Rows are one point carried round by a steady rotation, each followed by how many ticks it has turned.
The counts run from 0 to 265.
[ 25  10  10   3  -3  -9 -13 -12  19  21  40 -10  -3  15  23  40  15 -14
  22   5  31  19 -20   6  -7   3 -23   7  11  13 -17  11  -3 -15  17   3
   8 -21  -8   7  -9   4  16  10 -15 -26   1  19  -6   9  17   2  -7   5
  -9   0   4  21 -12   7   7  10  22  -4   8] : 222
[ 20  -8 -13 -11  12 -14 -18  -2   4  24  39   6  -9  -1   0  34  12 -23
  -6  -1   3  19 -18  26  -3   8   5  15   6  21 -17  -2   7   6  -1 -12
 -10 -38 -16 -13 -26  -3  24   2 -18 -13   7 -12   3   3  12   2 -13  15
  11   8  -6  24  -8  -5  -9  20  28 -10  11] : 184
[ 27 -10 -23  -3  -3  -2 -14 -20  -3  19  30   7  -2  27  -6  23  11 -14
   6  22  16  31 -24 -10  -1   1  -2   7   7  30   0  -8  10   5   1  -8
 -15 -22   8  -2 -13  15  34   7 -23 -26   4   1 -11  10  -3  16 -24   5
   9  18  19  18 -23  13   2  10   5 -13  -8] : 57
[ 20 -14 -13 -13  -3   3 -10 -14  18  21  52  16  -1   3   9  14  12 -13
  16  11  20  22 -20   8  -8 -10  -3  14  24  20  -7   6 -21  11  18  -8
  10 -22   5   9 -29   9   9  10 -11 -27   8   3 -22   6  -4  11  -7  12
  -3  -6  21   6 -21   9   0  19   5 -15   4] : 147
[ 22   5 -14   9   5 -21  -7 -13  -5  13  35  -1  -8  -9   9  34  -4  -7
   6  15  18  26 -24  18  -8  23   5  27  13  26 -15 -20   3   8   8 -26
   1 -23  -8   4 -37   3  15   8 -17 -26  16 -15  -2  -8   1   4  13  -8
  -2 -15  14  15  -6 -12   4  10   2 -10   4] : 22
[  3  -7  -4  -7  11 -22 -10 -16  -1   2  39   8  -3   2   8  19  24 -21
  16  19   2  18 -30   5  -1  16   4  20  10  20 -14   2   9  16  -3 -15
  -4 -30 -16 -11 -41   5  29   8  -3 -23   7 -12   2  -3  13  13 -17  16
  15   5  14  15  -2  -4   0  25   6  -9  -7] : 47
[ 18  -3 -15 -22 -17   2  -6 -24   4  21  37  13   0   5  12  26  19 -23
  12   7  24   9 -26   9 -18 -12   2  11  11  26  -5  -5 -16  15  34  -5
   3 -21  -9  14 -17  12   8  12  -8 -29   7 -15 -12  -8   0   4 -17   5
  -3  -2   0   7 -22  11   9  17  13 -12  -9] : 152
[  6  -5  -7 -14  15 -15 -12   0   2  15  36  -6 -18   2   7  16  19 -22
   2   7  17  11 -22  -2  11   5  -8  19  -4  12  -8   4  10   7  17  -2
  -1 -27 -34   2 -41   2  25 -10 -24 -28  -1  -2  -8  16  17  -5 -20  23
  19  20   2  17 -11  -7   3  14  28  -9  -5] : 190
[ 27  -1   3  -2  -5  -8  -2 -17  11  16  42   0  -5   3  11  38   4  -7
   6   2  28  11 -13  -4 -13  19  12  15  10   2 -27 -16   3   0  11 -13
   6 -21 -10   4 -26  10  15  10 -27 -23   7   4   0  20   4  10  20  -3
  -5   4  -6  27 -22   6  22  11  26   3  13] : 248
[  6  -7 -14  -9  13 -11 -11  -1   6  13  45  -1  -6   7   3  26  27 -16
  -6   4  11   6 -24  15  -6   2   7  18   4  13 -11   3   5  11   8   3
  -6 -29 -32  -5 -36   2  31   1 -10 -17   2  -7  -1  12  15   3 -19  14
  29  22  -2  19  -5 -10  -1  22  22 -19  -4] : 188
[  7   9 -21   6   7 -18  -9 -10  -5  12  37  -6  -8 -13  16  29   4  -2
   6  11  21  17 -28  10   3   4   3  26   5  18   1 -16   6  -3  22  -8
  -3 -18 -26  19 -32   6  16  -6 -28 -35  -6   3 -11  -1   5 -11   0  -3
   2  -1   9  16  -6 -22  19  16   8  -9 -11] : 164
[ 16  -3 -14  -2   8 -11  -8  -9  14  12  44  -2  -3  10  10  17  -1 -23
   4  20  32   8 -26   0  -4  17 -19   9 -16  20 -15  -9  -2  13  15 -12
  -8 -28  -1  11 -42  -4  14 -13 -20 -16  20 -22 -13  -2  -3   6  -6   8
  13   7  10  12 -14   2   5   8   1 -20  -4] : 263
[ 23   2   8  10   0  -9 -12 -17  19  21  39 -12  -3  20  18  40  18 -13
  24   3  32  17 -25  10 -11   1 -18  12  12  15 -18   8  -5 -14  16   8
  18 -21  -7   2  -7   5  20  14  -7 -25   5  17   2   3  19   4  -4  -8
  -4   1   6  22  -5   6  10  14  17 -13   5] : 223
[ 30  -9   3 -10  -9   7 -14  -3   1  14  27   8   4  10   2  33   2 -14
   9   9  31  15 -23  -2  -4  28  -9  17  -5   7 -27  -9  18   4  18 -18
  10 -19   9  14 -20  -3  18   3 -31 -25   7 -10 -15   5   1   3  -6  14
   9  12 -13  25 -16   1   9  15  29  -2  15] : 106
[ 12   2   1   3  -9   4 -11  -6   7  13  42   8 -20   1   0  21  27  -1
  -3  -9  27  16 -23  -6   0   4  18  20  12  13 -33   1  17  18   8  -8
  13 -27  -7  10 -23   1  27  17  -5 -37  14  -6   1  14   1  11  11  -9
  22   5   9  24  -9  -4  16  15   9 -12   3] : 98
[ 27   3 -14   0  -1 -10 -17 -24   1  30  32  -5  -1  20  -3  29  11 -12
   9  12   8  24 -24 -13  -1   4  -3   1   5  33  -1 -11   8   1   3  -2
  -5 -25 -10  -2 -17  21  20  -2 -25 -27  16  22  -5  12  -2   3  -8 -13
   0  12  17  19 -24  16  10  12  20  -7  -4] : 60
[ 27  -3 -10  16  -8 -11  -9  -4 -10  19  45   9 -19  11   7  25   8  -6
   1  18  19  34 -17  14 -22   4   2  20   7  24 -17  -5   4   5  13 -12
   7 -23  -8   4 -19  -8   0  13 -27 -23   6 -10 -17   4   4  15  11   5
   4   5  26  19 -16  -3   0   7   7 -28 -12] : 173
[ 17  -6 -12 -14  -5   0  -5 -30  15  27  46  15  -1  14   4  11  18 -15
  15  -3  29   7 -25   4 -10 -12   8   7  11  25  -3  -4 -16  18  28   7
  16 -20  -9  12 -22  16   6  13  -6 -31  13  -4 -14  -3  -2   6 -10 -10
  -3  -4  10   9 -15   8   5  20   8 -19  -4] : 150
[ 20   4 -11   7  15 -20  -8 -13  -7  14  37  -5 -12  -8   4  27  -6  -4
   6   5  23  19 -32  17  -4  18   4  25   7  29 -15 -25   6   8  10 -16
   5 -25 -10  11 -36   5  14   5 -21 -29  20 -12   1  -7  -3   2  13 -14
   5 -14  14  13  -8 -17   5  11   2 -14  -1] : 23
[  0  -7 -19 -18   1  -3 -20  -5  25   3  59  11 -12  13  11  23  13 -10
   5   7  38  21 -13  15   8   6 -12  -1   1   5 -19  -1  -2  -2   1 -13
  -2 -30   3   0 -25  16  26   0  -8 -23   9 -21  -5  -5   8  11  -3   5
  10  11  24  10 -14   8   6   6   2 -12  -6] : 120
[  9   3 -11  -4  -5 -10 -25 -13   5  28  31  -5   4  12   3  41  14  -7
  12  -8  11  32 -27  18   4  -2  -1  10  27   8  -8   4   7  -8  11 -12
   8 -16 -11   9  -6  35  27   6   4 -25  -9  -3   2   2  14   2 -14 -11
  -2  20  14  20 -25   8   2  19  19   1  -4] : 67
[ 20  15 -20   5   8  -5 -19  -3  13  26  34 -18  -7   6   1  31   8 -12
   0  -7  19   8 -27   6  13  -1 -10   4  15  28  -8   0   9   0   3  -4
  -5 -28  -6   2 -28  19  27   1  -3 -36  21  13  -7  11 -10  -3 -10 -15
  15   9   8  10 -15   0  -8  18  17 -13   5] : 212
[ 14  -6 -12 -16  -9  -4  -3 -35   7  18  31  14   3   5   6  32  11 -16
  15  -5  32   7 -28  11  -3  -8  14   8   2  27  -1 -14   0   1  30   8
   3 -21 -13  14  -6  22  18  15 -20 -30  -2 -11   0 -10   0  -6 -23  -7
  -9 -10  -7  20 -10  -2  10  18  18  -5  -3] : 155
[ 18   7   8  -8 -13   7 -11  -1  -1  19  29   2 -17  -3   4  21  15  -8
  -3  -1  29   8 -24 -14   0  13  -4  22   1  11 -31  -1  15  16  26 -13
  12 -24 -11  21 -32  -1  15   9 -16 -36  16  -9 -13  10   0  -2   9   7
  19   7  -4  23 -16  -6  10  15  21  -6   1] : 101
[ 10  -1 -12 -17   6  -1 -19 -18   3  15  41  -6 -20  -7  -6  22  15   5
   0 -11  26  26 -11   6   2  -1  15  17  17   5 -26 -10   4  -6  11  -1
  13 -24 -15   3  -9  10  38   3 -22 -36   5  -6  13   3  18  -5   2 -12
   7   7  10  19 -11   7  23   2  16   3   5] : 92
[ -4 -10 -17 -15  11  -3 -19  -4  24   5  57   7  -9  14   5  18   9  -8
   6   0  41  18 -14  15  14  11  -8   2  -2   1 -13 -12   1  -5   1  -8
   1 -27   0   4 -22  23  24  -2  -7 -28   9 -21   0  -5  11   9  -3  -6
   9  13  26   7 -13   6   4  11   3 -14  -2] : 119
[ 25  -2   5   1   1 -10  -1 -17  13  15  42   3   2   8   7  37   8  -4
  10  -5  25   8 -19  -2 -13  23  16  19   8   2 -26 -16   3   0   9  -9
  16 -20 -13   9 -23  17  14  13 -17 -24  10   2   4  17   4  13  19 -11
   0   9  -5  29 -17   3  20  13  24  -3   8] : 249
[ 21   1 -24  -8  -1  -4  -5 -10   2  21  40   4  14  21  13  20  11  -9
  23  13   8  19 -21   7  -8  10  -6  21   9  14   0 -15  -4  -1   6  -7
   6 -27   4   3 -17  21  41   8  -9  -5  17  14   9  -2   2  10   6   2
  14   0   9  30   4 -17   9  34  21   0   3] : 135
[ 19   1 -12  -3   9   8 -17 -24   2  20  44 -14  -4  10   1  28  14   0
   4   3  17  19 -21   1 -18  -7   5  18  15  22 -21 -12  -4  -4  13  14
  10 -21 -17  -3  -4  -3  26  -6 -27 -25  21   8  14  -8  23  -8  -5 -21
  10   9   8  16  -3   6  28   5  11  -9   4] : 87
[ 21  12  -9   2  -3  -2 -16  -2  13  29  29 -21 -14  15   9  27   8 -11
   8  -8  37  11 -23   3  10  -7 -20   7  11  11  -9   9   2 -11  26   3
   3 -24  -7  19 -18  16  24   5 -15 -30   4  11 -11  18   4  -6 -13  -2
   1  16   7  18 -27  -1   2   8  21 -11  -2] : 217
[  8  -1  -3 -11  12 -24 -14 -18  -5   3  37   4  -8  -2  11  17  19 -23
  13  17   6  18 -31  -8   4  15  -2  19   9  26 -12  -1   7  16   2 -16
  -1 -32 -18  -5 -44   5  24  -2 -10 -24  15  -4  -1  -2  15   8 -18  17
  17  -1  13  12  -5  -4   1  22   5  -4  -4] : 48
[  8  -3 -10 -12   8  -9 -10   1   3  13  38  -3  -8   1   4  22  27 -19
  -4   9  11  10 -21   7   1   0  -2  19   3  14  -9   6   5  10  12  -5
  -7 -32 -32  -3 -39  -1  29  -4 -16 -22  -2  -6  -7  10  15   0 -21  22
  22  24   3  16  -9  -9   2  21  23 -11  -6] : 189
[ 23   2 -27  -6  -3  -3  -4  -7   0  20  41   4  17  13  18  21  13  -8
  20  18   3  16 -19   9 -12  10 -10  22  17  12  -3 -17 -11   3   8 -11
   1 -28  -1   6 -25  19  41   7 -10  -5  19  14  -2  -1   3   9   6   8
  11   2   7  25  -1 -16   6  30  20  -1   3] : 136
[ 10  15   1   7  -2  -6 -24  -6   8  20  34 -12  -6  -4  16  30  20 -12
  12   7  16  19 -41   8   2  -3 -22  19  19  24 -19  20   3   9  23 -13
   8 -22  -9  14 -27  -3  18   2   5 -24   6  -1 -10  -1  10  -5 -15   6
   8   0   9  14  -8  -5  -5  25   5 -15  -2] : 74
[ 10  -7 -22 -18   8   4  -1 -16  17  22  37  -6   0  -4   3  13   9 -10
   7 -10  37   3 -20  17   9  -9   5  13  13  14  -5  -6 -11   0  25   9
   2 -23  -6  20 -31  19  37   7 -15 -34   4 -10  -7   8  -1  -7 -22  -6
   6  -3   0   9 -14  -6   4  13  12  -8  11] : 3
[ 22  14 -24  -1  -5  -1 -20   1   7  18  34 -12  -2   1  -1  40   5 -15
   1   3   9  21 -18  12  10   3  -8   7  24  29  -8   0   9   2  -3 -18
 -14 -29   5  -5 -29  20  32   6  -4 -37  16   1  -8   2  -7   6 -11  -2
  11  11   8   7 -16   4 -11  17  12  -4   8] : 210
[ 27 -13  -5   2   8 -20  -4 -16  14  34  42   0 -14  17   2  26   4 -14
  -5   0  23  11 -20  10 -10   8   5   4 -13  17 -11  -8  -5   6  12   5
  -3 -32 -16   3 -22   5  16   7 -31  -4   6  -2  -3  22   4   8   4   5
  -1  10   9  33 -24  -1   2   4  28 -24   2] : 34
[ 18  -5 -12  -7  -3  -2   0 -18  33  16  44  -1  -7  -3  15  25  10 -12
   9   5  41   5 -18   5   4  -6  -2  12   5  16  -5  -2  -9  -5  19   1
  -6 -19  -5  16 -33   3  24  10 -28 -33  -5   2 -13  20  -9  -4 -14   7
  -7 -12   1  15 -18   1  18  13  11 -10  11] : 7
[ 21 -14  -8 -13  14 -13 -15  -8 -10  31  31   7 -15   7 -11  32   5 -21
   1 -12  20  19 -22  30  -5   8  12  15   0  22 -13 -12  10   5  12   2
   6 -28 -16  -6  -7  10  20  10 -26 -18   9 -20   7  -9  17   2 -10  -1
   6   6  -3  22 -10  -3 -11   9  32 -13   6] : 181
[ 16 -18 -15 -14  11   1  -6 -14  16  26  52  14  -2  10   5   1  14  -9
  21   1  29  23 -19   9   4  -6  -1  13  21  13  -3  -4 -15   3  10   1
  16 -18   9  17 -25  19  23  15 -13 -27   5   5 -17  13  -3  10 -11  -3
   1  -4  28  12 -12   4  -1  19   9 -18   7] : 145
[ 12 -12  -2 -12  -3 -12  -9  -2  -1   2  37   5 -12  15   9  17  25 -21
  13  19  25  25 -16  -4   1   6  -8  18   1  10 -10   8  17   0   6  -5
  -1 -18 -16   0 -24   2  27   5 -27 -27 -12  -2 -11  16  18  11 -24  31
  11  20  13  16 -14   4   7  11  14  -5 -10] : 194
[  6   9   2  11  -2 -12 -24 -11  16  23  36  -4  -4   8  10  36  21 -11
  13  -7  19  20 -40  17   4  -1  -8  12  21  17 -17  17   7   7   6  -7
  10 -19  -9   9 -19   8  25   8  15 -28   1   1  -5   2   9   2  -7 -11
   9   2  18  18  -3  -7  -3  26  11 -15   2] : 72
